A single turn carries every row of the set below to another of its rows. Some are shown first; where does it send the rows asked next?
q_821: [ -2  -4  -9 -23   0 -32  31  -5  11  -1  29  24   9  -1   5  -9  13  38
 -21   3]
q_820: [ 20 -29 -16 -26   9 -13  16  16 -21   5  -2  -8  -2  -2   1 -10 -23   5
   1  31]
q_972: [-13  13  11 -12  18 -24  19 -13  -1   4  22  -5  18  10 -15 -18 -17  23
 -26  -6]
q_191: [ 19 -11  -2   0   4 -23   2   9  -5  21 -10  -9  17  34 -18 -15 -13  13
   0  -9]
q_783: [ -5 -11   9   2  24 -46  18   9  -9 -37  24  -1  11   8  11 -17  15  22
 -22   8]
q_988: [ 12   4  15 -12  19   0  -2  -1  -2  13   9  -4  24  39  -9 -28   3  28
   3   3]
q_14: [-14 -15 -10  -4  -7 -20  10 -27   7  12  35 -16  14   4  -1 -16   2  31
  19  31]
q_312: [-23   0 -29  -9   4 -21  10 -13  12  14  35   0   9  13   3 -13  13  37
  14  17]
q_465: [ 18 -13 -14  -3 -13  -3  20  24 -14  28  -2  12   7  32  12 -19  -9   4
   2   1]
q_504: [  2 -43  -2  -8   5 -27   1 -15 -24   3  -2 -18  17   7   2 -42   6   7
 -23 -12]
q_894: [ 14   4 -20   1   6 -32  28 -18  -7 -20  23   0  25 -20   2 -17  25   6
  -7  23]
q_206: [ 14  16  -3  -6  22   4  21   2 -28   0  11 -18  22  12   4 -28  13  -7
   5  15]
q_294: [ 15 -20 -10  -2  -2 -37  11  14  10   1 -16 -10  38   0  33 -20  -1   6
  -7  27]
q_108: [ -5   0 -44   4  19 -29  -3  17  -3 -10  -4   6  22   8  -3 -14 -28  12
 -13  12]
q_893: [-19   0 -25  -6   1   0   7  -6   2  20  32  -4  11  25  11 -22   6  28
  24  22]
q_320: [  4  -8  12  -6  37 -27  13  12 -21 -28  21 -12  -1  21  -2 -21  11  14
 -15   6]
q_6: [ -9   4   2  -5  28 -38  10  -1 -24  -7  12  15  25  -9  -5   6  12  34
  -5  15]
q_670: [ 18 -32 -21 -25   7 -29  18   9 -12  -2   2  -2  -2 -14  -2  -4 -18  12
  -6  31]
q_881: [  5 -49  -6  -1  -7 -23   2 -19 -24  -1   2 -11  20   2  10 -46   5   5
 -18  -2]
q_506: [  4 -16  12  12  10  -6  14  17 -27 -30  22  -3  15  24  30 -37   4   6
  -1  25]
q_379: [ 17 -17  -7   6 -14 -25   4 -24  16 -10  25  20  31   3   0 -25  12  37
  -1  25]
q_28: [-23 -32 -19  -1   1 -30   5   0 -25   1   1  10  20   6  21 -36   1  16
 -32 -19]
q_476: [-16  -7   0 -11   7 -10   7 -18   0  22  29 -26  11  18  -5 -18  -2  28
  21  22]
q_584: [ 15 -26  -1  14   4 -17  15   1 -21 -40  32   5   8   7  18 -33  10   9
  -2  34]
q_68: [-33   6  -5  -9   5 -23  21 -12   9  23  29 -18  17  12  15 -15   2  25
   4  13]
q_872: [ -8   9  -2 -24  16 -20  20  17 -22 -21  11 -18  33  16  -2 -12   3  28
   4 -10]
q_679: [ 13 -19 -26  -4 -15 -45  27   7   8  12   6  23   6   3   2  -3   4  20
 -15  -1]
q_764: [-19 -34 -17   3  -4 -16   4   3 -31   3   1  10  22  12  28 -44  -3  10
 -24 -13]
q_892: [ -3  -6  -4   0  -1 -43  23   2  -4  16   2  -1  12   8 -14  -4 -26  10
 -25 -12]
q_178: [ 11 -12  -3  -9  11 -35   9  22   6   8 -21 -18  34  10  27 -18  -2   5
  -9  17]
q_443: [  2 -11 -18  -2 -21 -14  22   4 -19 -36  23   2  42  -3  19 -23   3  25
  16  19]
q_554: [  7  -3   1 -16  -8  20  23  10 -14  13  23  16  12  27  23 -33  -2  18
   4  15]
q_123: [  9 -20 -10  19 -30 -11  21   1 -15  13   7   9  20  10  10 -24 -33  -3
  -3  15]
q_903: [  3 -40 -24  -7  14 -11  -8  -3 -34  10   1  14   1  15   2 -38  12  14
 -14  -6]
q_684: [  0  -5 -45  11   8 -16  -3  18  -8 -10  -3   8  25  10   6 -23 -31   6
  -4  22]
q_579: [  1  -8   0  12 -22   3  19 -20  -9  -6  33  11  27   4  12 -38 -23  12
  -4  28]
q_310: [  2  -5   3  10   7   3   6   6 -42  -3  13  17  30   5  17 -16   1  17
  19  37]
q_489: [  0  -3   7   6  33  -7   6  22 -30 -22  20  -1   4  32  13 -30   6  10
  -6  13]
q_728: [-27  -2 -10   2 -11 -12  20 -15   5  20  33 -11  21   9  26 -23  -1  20
  13  26]
q_595: [ 26 -30 -20  18 -27 -34   6  -9   6   3   3  13  25   8  -5 -18  -7  16
   2  15]
q_93: [  3 -45 -30  -4   7 -21  -6 -10 -28   3   5  20   2   4   2 -34  16  18
 -17  -2]
q_378: [  1 -16  -9  16  14 -37  12   4 -12 -41  31  18   8   2  14 -22  15  21
 -15  24]

q_783 turns into q_320
q_68 turns into q_476
Now these:
q_206 turns into q_310
q_504 turns into q_903
q_892 turns into q_191
q_988 turns into q_554
q_684 turns into q_294

A single turn carries every row of the set below to another of its rows. Some are shown first; where does it send the rows asked next?
q_318: [ 28 -20 -20 -20 -12  19  -4 -24 -27  -2  -3  30   4 -27   3  16 -16  10]
q_216: [ 17 -13  14 -25  -4  25   7 -27   8   5  -5  11 -15 -26   4  -9 -36 -17]
q_261: [ 18 -23 -10 -32 -17  13  -3 -34  -5 -40  -1 -13  12 -13   8  -3  -4   6]
q_542: [-11 -19  33 -27  21  -1  21  -3 -19  -9  -8  -1  13 -22 -10  -5 -31  -3]
q_151: [ 14 -13  16 -17   3 -26  16 -16   4  -7 -11   5  17 -19 -34   8  -7  -2]
q_81: [ 35 -17 -28 -41 -15  22  -5  -5 -11  -4  -3   0   7 -36   2   9 -16  -9]
q_34: [  1 -24   4   2  -8   6  28   9 -21   3 -10  22  15 -24 -17  19 -16  -8]
q_541: [ 31 -20 -24 -45 -18  15  -5  -8  -8   0  -8   0   8 -40   6   7 -12  -2]
q_513: [  4 -36  -6 -37  15   0  33  -4  -2 -10   2  -4  17  -3  -6  19 -24  16]
q_898: [ 29  -9 -10 -24  -1  11 -12  25 -16  13   1  -9  14 -35  -3  11 -21  -3]
q_943: [ 28   0 -25 -35 -22  12  -9 -16 -21 -22   2 -12  32  -6 -17  -6 -12  13]
q_750: [  4 -21  15  -8  -9  12   3   3 -16 -10 -37   7  10 -39 -31 -11  -8  17]
q_969: [ 21 -17 -14 -25   2  23 -13 -14 -14   4 -10  10 -11 -23 -18 -10 -46  -9]
q_482: [ 34   2  10 -29   9  12  31  -1 -21  18  -2   6  39 -26   9  -6 -46   9]
q_777: [ 24   0  13  -1  20  33  15  -2 -15  13 -11  10  28   3  -3 -23 -32  27]
q_394: [ -3  -9  11  -9 -17  -4  10 -29  12   0 -30  27  12 -24   3 -14 -16  13]
q_375: [ 10 -22   3 -12  -3  17 -22 -37   1 -12   0  -6   3   2 -15 -17 -23  -6]
q_688: [  9   3  17  -5 -36   1  29 -15  11  -7 -11 -14  11 -11   6  -2  -9  12]
q_96: [ 26 -18 -17 -28   0  19  -8 -11 -10   5 -11  10 -11 -26 -25 -12 -46  -5]
q_389: [ 29 -27  14 -31  -6  -6  22   7  25 -17  11  10  26 -17  -2 -14 -24   1]
q_431: [ 22 -20  15 -21  -8  38  19 -24 -14  25   2  10  33 -20  20   4 -38  19]
q_861: [ 37 -11  17  -9 -18  -6  28  -3 -20 -10 -15   9  42 -18  27   5 -22   5]
q_810: [ 25   2   9 -32   8  12  20  -3 -31  23  13  -8  14 -26 -20 -12 -31  20]
q_867: [ 13  -4  -7 -15 -14  19  24   5   3 -14 -22  -1  30 -23 -29  23 -13  30]
q_466: [  6 -20  19 -31  21  11   1  -2   5  -5 -20 -21  36 -13 -10   4  -9  32]
q_753: [ 19  13  26   8 -18  20  18  -9 -11 -17 -16   5  27   8   5  -8 -11  19]
q_907: [ 18  -8   7  -5   9  17  -4 -19 -25  -7 -11  -6  -4 -20 -30   4 -54  16]
q_922: [  3 -20   8   9   2  13  -1 -39   5  -3  -2 -18  21  -7  -4   4  -6   0]
q_477: [-13 -23   6 -35 -11  39  15   9 -14   7  -9 -10  14 -24 -10   5 -14  21]
q_739: [ 31 -36  -3 -15 -13 -14  27  16 -19  -6  -4  -5  27 -31  12 -13 -24  10]
q_731: [ 44 -12  14 -13 -19  -6  32   0 -15  -9 -12   8  39 -11  23   3 -22   6]
q_388: [ 21  -2  15  -2  13  35  15  -9 -19  14 -13  11  27  -2   0 -29 -27  27]
q_964: [ 35  -4   8 -28   4  17  34   0 -28  22  -2   7  37 -18   9 -11 -47  11]
q_650: [ 25 -15  11 -22   9  12   8  -8 -48  -2 -16   5  12   1 -23  14 -31 -15]
q_956: [  7 -10   1 -24  -8  30   9 -24 -42  13 -34   6  13  -8 -17   1 -10  22]
q_899: [ 33  -1   4 -26  -8 -10  13 -10 -31 -11  -1  14  28   7  14  13 -41  21]
q_800: [ 11  -6 -15 -20  -5   9  20  -4   1 -40  -6 -15  14 -36  16   3 -16   8]
q_957: [ 20 -20  10   6  13  21  10 -21 -12   8 -21   3   0   2  -5  -8 -11  41]
q_818: [ 39  13   7  -5  -4  -4   8   7 -12  -9 -16   2  31   5  -3 -22  -3  -5]
q_871: [ 25 -22 -14 -31 -17  14  -5 -29   2 -40   2 -12  17 -16   6   0  -9   5]
q_46: [ 38 -26   3 -46   3  27  23  11 -30  -7   5 -11  24  -1 -22  -3 -21  12]
q_811: [ 26  -3  14  -2   1  42  26  -8  -1 -10 -24   4  22 -27   1 -37 -25   8]
q_194: [  5 -11  -1 -18  -5  24   3  -7  31 -19 -10   8  38 -33   9  -8 -18  20]
q_369: [ 41 -12   0 -18  -8  24  14  28  -1 -23   0   9  23 -25 -23   3 -16  -8]
q_211: [ 26  11  26   6 -18  13  19 -12  -5 -15 -17   8  26   5   7 -16  -8  19]
q_829: [  9 -24   0 -12  -3  16 -16 -34  -2 -10   4  -4   1   4 -22 -17 -21  -6]
q_222: [ 28 -28   1 -24   3  14  -8 -11   9 -19 -17 -23  16  -1  -3 -33 -28  -7]
q_601: [-13 -11  10 -26  10  11   0 -43 -16   3 -24   1  27  -8   8   4 -30  12]

q_818 turns into q_318
q_964 turns into q_375
q_829 turns into q_861
Now these:
q_389 turns into q_650
q_957 turns into q_800
q_867 turns into q_477

